<69>: [-21 -20 -66  72 -10  75  21 -46]
<35>: [-38  54 -12  60  11   5 -12 -30]
<99>: [ 57   6 -27  43 -63  24  68  70]
<147>: [ 39 -58  39 -31  65  80 -65 -64]
<75>: [-74 -41  54 -12  60  11   5  30]
<69>? : [-21 -20 -66  72 -10  75  21 -46]
again <147>:  : [39]
<147>? : [ 39 -58  39 -31  65  80 -65 -64]
find: [-41  54 -12  60  11   5] : <75>

<96>: [-22   2  20 -35  23 -21 -11   0  65  32   6 -24 -19   6  10 -43  10   8
  41 -10]
<4>: [-21   0  18 -29  21 -16  -8   1  57  30   3 -23 -14   2  13 -39   7   6
  40  -9]
<29>: [-18  -2  15 -17  17  -6  -5   2  41  24   0 -19  -7  -3  18 -31   2   4
  36 -10]
<117>: [-19  -2  16 -20  18  -8  -5   2  45  26   0 -20  -9  -2  17 -33   3   5
  37 -10]
<51>: [-17  -3  14 -14  15  -3  -3   2  36  23  -2 -18  -5  -5  19 -28   0   3
  35 -10]
<96>? : [-22   2  20 -35  23 -21 -11   0  65  32   6 -24 -19   6  10 -43  10   8
  41 -10]
find: [ 16 -20  18  -8  -5   2  45  26   0 -20  -9  -2] : <117>

<203>: [-33 -22  29 -16   7 -54 -10  50  71  15  10 -30  10 -42 -14  79  10 -15
  -2   2  30 -11  11 -23  34  33 -10  29   0  20 -24  25  -5 -64 -42   4
 -17 -10   2  32  15 -26  19 -21   3   7 -28 -34  -2  53]
<8>: [ -2  18 -20   8  -9   1 -44  -4  12   7   0   4  36  43 -25 -32  42  14
  12  18  -3  15 -10  -6 -19  26 -15  15 -26  30 -16  35 -37 -19 -52  31
  34  38  23 -43   4   8 -42 -51 -15  46  29 -17 -32 -58]
<120>: [ 17 -20 -14  -8  -1  65  23 -34 -55 -58   2  26  19  11  -2 -19 -25   1
 -29 -25  -8  29 -31  -8   2  25   4  18  21  -9  55 -16  24 -18   9   7
  -3 -23   6  -4 -13   2 -13  40  52  20  -2  42 -10 -37]
<63>: [ 17   2 -25   2  -1  50 -16 -34 -45 -33   3  20  31  49 -15 -52  14  14
 -10  -2 -25  29 -36  13 -17  25  -5   8  -5   2  28   6 -12 -18 -20  22
  21  13  21 -42  -4  14 -42  -9  18  39  20  24 -29 -76]
<151>: [-32  -5  17  -6  -3 -56 -27  46  76  25   5 -24  19 -25 -19  58  25  -8
  10  12  30  -8  19 -27  19  34 -14  31 -13  35 -36  38 -22 -50 -56  17
   1   9   7  15  13 -21   4 -41 -11  22  -8 -45 -10  32]
<173>: [ 19  -9 -22  -3   1  64   4 -38 -57 -50   4  24  25  34  -8 -41  -7   9
 -21 -15 -26  31 -39  16 -10  25   0  12  10  -6  46  -8   7 -18  -3  15
   9  -5  15 -26  -8  10 -29  17  37  30   9  38 -21 -63]
<41>: [ -2 -26  -1 -12 -17  36  37 -10 -13 -44  -4  24  11 -36   6  32 -42 -14
 -26 -29   8  15   7   0  17  16   5  34  28   7  42 -10  40  -5  17  -1
 -15 -40 -13  40 -17 -14  21  57  59   1 -14  23  14  25]
<185>: [-26   9   3   1  -9 -45 -41  33  66  28   2 -15  29   0 -23  29  37  -1
  17  18  23  -2  17 -24   3  32 -17  28 -23  42 -39  44 -34 -36 -62  26
  18  27  14  -7  10 -12 -13 -55 -20  34  11 -46 -19   3]
<74>: [-15  17 -10   7 -12 -26 -46  15  43  22   0  -6  34  24 -25  -4  44   8
  18  22  12   6   6 -17 -10  29 -17  22 -28  40 -32  44 -40 -26 -60  31
  30  38  20 -27   7  -2 -30 -58 -22  43  24 -36 -27 -30]
<87>: [  8 -25  -7 -10  -7  55  35 -23 -39 -56   0  26  14 -15   4   9 -38  -7
 -31 -31  -8  23 -15  10  12  22   5  26  27  -4  54 -17  36 -13  17   2
 -12 -36  -4  20 -16  -7   6  54  59   9 -11  37   3  -5]
<83>: [  9  12 -26   7  -5  29 -33 -22 -21 -12   2  13  35  53 -21 -49  32  16
   2  10 -16  23 -25   4 -21  25 -11  10 -17  16   6  21 -28 -17 -38  28
  30  29  23 -48   0  14 -46 -33  -1  45  28   4 -34 -75]
has: [ 50 -16 -34 -45] : yes
<120>? : [ 17 -20 -14  -8  -1  65  23 -34 -55 -58   2  26  19  11  -2 -19 -25   1
 -29 -25  -8  29 -31  -8   2  25   4  18  21  -9  55 -16  24 -18   9   7
  -3 -23   6  -4 -13   2 -13  40  52  20  -2  42 -10 -37]
find: [-26   9   3   1  -9 -45 -41  33  66  28   2 -15  29   0 -23  29  37  -1
  17  18  23  -2  17 -24   3  32 -17  28 -23  42 -39  44 -34 -36 -62  26
  18  27  14  -7  10 -12 -13 -55 -20  34  11 -46 -19   3] : <185>

<44>: [ 10  22 -11   3 -50   9   1]
<49>: [-11   3 -11  22 -36   9  -5]
<17>: [-11   3 -50  22  10  -8   6]
again <49>:  : [-11]
find: [22 10 -8] : <17>
find: [-11   3 -50  22  10] : <17>

<2>: [-68  31  -5 -66  22 -50 -17]
<13>: [-37 -66 -10  10  22  10  -5]
<80>: [-37 -10  10 -66  22 -50 -17]
find: [22 10 -5] : <13>
again <13>:  : [10]
has: [ 32  -5 -66] : no
find: [-37 -10  10 -66  22] : <80>
has: [ -5 -66  22 -50 -16] : no

<175>: [-17  -4   8 -13  -5  -5  13  -2 -25   4  14 -17  52 -30 -10  26  38   6
  11  14   4 -10  -2 -20  -5  25  18   0  -9]
<21>: [  7   1 -10   4   9  21  -2  -2  12  -2 -14  14 -39  20   7 -22 -13  -6
  -6 -12   5  14  -6  -9  -4 -11 -25  -3  -1]
<158>: [-11  -4   5 -13  -2  -1  12  -5 -20   4  12 -12  36 -24  -9  19  34   6
   9   8   6  -2   1 -19  -5  21  12   1  -8]
<22>: [-30  -3   9 -16 -10 -29  11   1 -32  -6  17 -25  64 -45  -8  33  32  14
  18  33  -9 -27   3 -14  -1  19  31   2  -5]
<129>: [ -8  -1   5  -4  -4  -7   4   1 -11   0   4  -9  24 -11  -3  12  12   2
   4   7  -2  -8   0  -3   0   9  10   0  -1]
<140>: [-4 -1  4 -1 -4 -7  1  1 -5  2  5 -6 18 -7 -3  9  6  2  2  4 -1 -5  2  3
  1  5 10  2  0]
<65>: [-13   0   5  -7  -4 -14   6   1 -13  -2  12  -9  29 -27  -4  17  14   9
  10  15  -2 -11   2  -5  -1   9  16   1  -3]
<109>: [ 10  -1  -6   5   6  26   0  -2   9   5 -12  11 -25  23   3 -16  -3 -10
  -8 -18   8  16  -7  -8  -4  -2 -22  -2  -2]
<149>: [ 23   5   3  19  -1   2 -13   9  25   7  -5  13 -24  31   5 -10 -33 -11
 -14 -21  -1   4   0  37   8 -15  -4   0  12]
<137>: [ -4   0   4  -4  -3 -12   2   0  -6   2  12  -6  17 -17  -4  11   8   6
   6   8   0  -5   6   3   0   5  14   3   0]
<201>: [  4   1  -4   4   3   2  -4   1   5  -6 -10   4 -21  14   6 -11 -14  -4
  -5  -3  -5   2  -2   4   3  -9 -10  -2   2]
<6>: [ -4  -1   9  -2  -3  11  11   3 -11  12  10  -7  42 -12  -8  22  28  -4
   3  -4  11  -5  -5  -8  -5  21  10  -4  -6]
<6>? : [ -4  -1   9  -2  -3  11  11   3 -11  12  10  -7  42 -12  -8  22  28  -4
   3  -4  11  -5  -5  -8  -5  21  10  -4  -6]
<109>? : [ 10  -1  -6   5   6  26   0  -2   9   5 -12  11 -25  23   3 -16  -3 -10
  -8 -18   8  16  -7  -8  -4  -2 -22  -2  -2]
find: [-10   4 -21  14   6 -11 -14] : <201>

<107>: [ 44 -15 -52   6]
<104>: [-67   0  69  20]
<106>: [ 44 -15 -52  20]
<19>: [-67   0   0   0]
has: [-52  20] : yes
<104>? : [-67   0  69  20]
again <19>:  : [0]

<111>: [ 14  13  -4  -7  -6 -15  -3   4   3  24]
<116>: [ -8  19 -10 -27  -9 -84  16  46 -12  -6]
<97>: [-44  -1 -12  47  33  -1 -27   2 -17 -17]
<18>: [-10 -10 -10 -27  -9 -84  16 -10 -12  35]
again <18>:  : [-10]
find: [-10 -10 -10 -27  -9 -84  16 -10 -12  35] : <18>
has: [24  3] : no
<18>? : [-10 -10 -10 -27  -9 -84  16 -10 -12  35]
<97>? : [-44  -1 -12  47  33  -1 -27   2 -17 -17]
find: [ 19 -10 -27  -9 -84  16  46 -12] : <116>

<39>: [  5 -18  39 -25 -18]
<76>: [-19   0 -34  37  32]
<50>: [-76 -76  14  -3 -76]
<33>: [ -1  22 -56 -37 -73]
<135>: [  6  -2  35 -37 -73]
has: [22 -1] : no
find: [  0 -34  37  32] : <76>
again <50>:  : [-76]
has: [-56  22  -1] : no
find: [-34  37  32] : <76>
find: [  6  -2  35 -37 -73] : <135>

<5>: [ 26 -13 -47 -32 -79  -8 -79  45  15 -61  54 -20 -15 -27  52   0  49  12
 -11   3 -27 -82  -4 -15 -69  44  50  -8 -25  51 -44  -8  45  40 -41 -54
 -29  10   8 -66 -64  25  39   6 -55  20  11 -10  21  51 -79 -64 -30  33
 -13  59 -76 -26 -44]
<14>: [ 17 -34   9  40 -11  21 -37 -31  33   9 -37 -26   9  12 -31 -17   4 -26
  19  36 -26  17  42 -26  -3 -58  42   1  12   1 -21 -23  38   8  38  34
  -9  -2 -42  21  11  25 -79 -55  20 -66 -10   6 -64   9  51  13 -15  35
  29 -13  17 -19 -33]
<7>: [ 32 -22  32  34 -21  27 -27 -23   9  -8 -17  -8  39   3  37  14  14 -22
   3 -15  -4 -44  -8 -46  -3 -35  27 -51 -50 -39  -9  20  -9 -57 -38 -14
 -21  32   7 -43  39 -52 -11   9 -27 -15 -41  -4 -16  31 -14 -26  38  21
 -14  25  10   2 -10]
has: [  9 -11 -52] : no
find: [ 17 -34   9  40 -11  21 -37 -31  33   9 -37 -26   9  12 -31 -17   4 -26
  19  36 -26  17  42 -26  -3 -58  42   1  12   1 -21 -23  38   8  38  34
  -9  -2 -42  21  11  25 -79 -55  20 -66 -10   6 -64   9  51  13 -15  35
  29 -13  17 -19 -33] : <14>
find: [ 26 -13 -47 -32 -79  -8 -79  45  15 -61  54 -20 -15 -27  52   0  49  12
 -11   3 -27 -82  -4 -15 -69  44  50  -8 -25  51 -44  -8  45  40 -41 -54
 -29  10   8 -66 -64  25  39   6 -55  20  11 -10  21  51 -79 -64 -30  33
 -13  59 -76 -26 -44] : <5>
<7>? : [ 32 -22  32  34 -21  27 -27 -23   9  -8 -17  -8  39   3  37  14  14 -22
   3 -15  -4 -44  -8 -46  -3 -35  27 -51 -50 -39  -9  20  -9 -57 -38 -14
 -21  32   7 -43  39 -52 -11   9 -27 -15 -41  -4 -16  31 -14 -26  38  21
 -14  25  10   2 -10]
find: [-66 -64  25  39   6 -55  20  11 -10  21  51 -79] : <5>

<98>: [-30 -18 -18 -18]
<30>: [ 30 -36   3  31]
<26>: [-30  32 -18 -18]
<130>: [ 32 -18  35 -66]
again <26>:  : [-18]
find: [ 32 -18 -18] : <26>
find: [-30  32 -18 -18] : <26>
again <98>:  : [-18]
find: [-18 -18 -18] : <98>

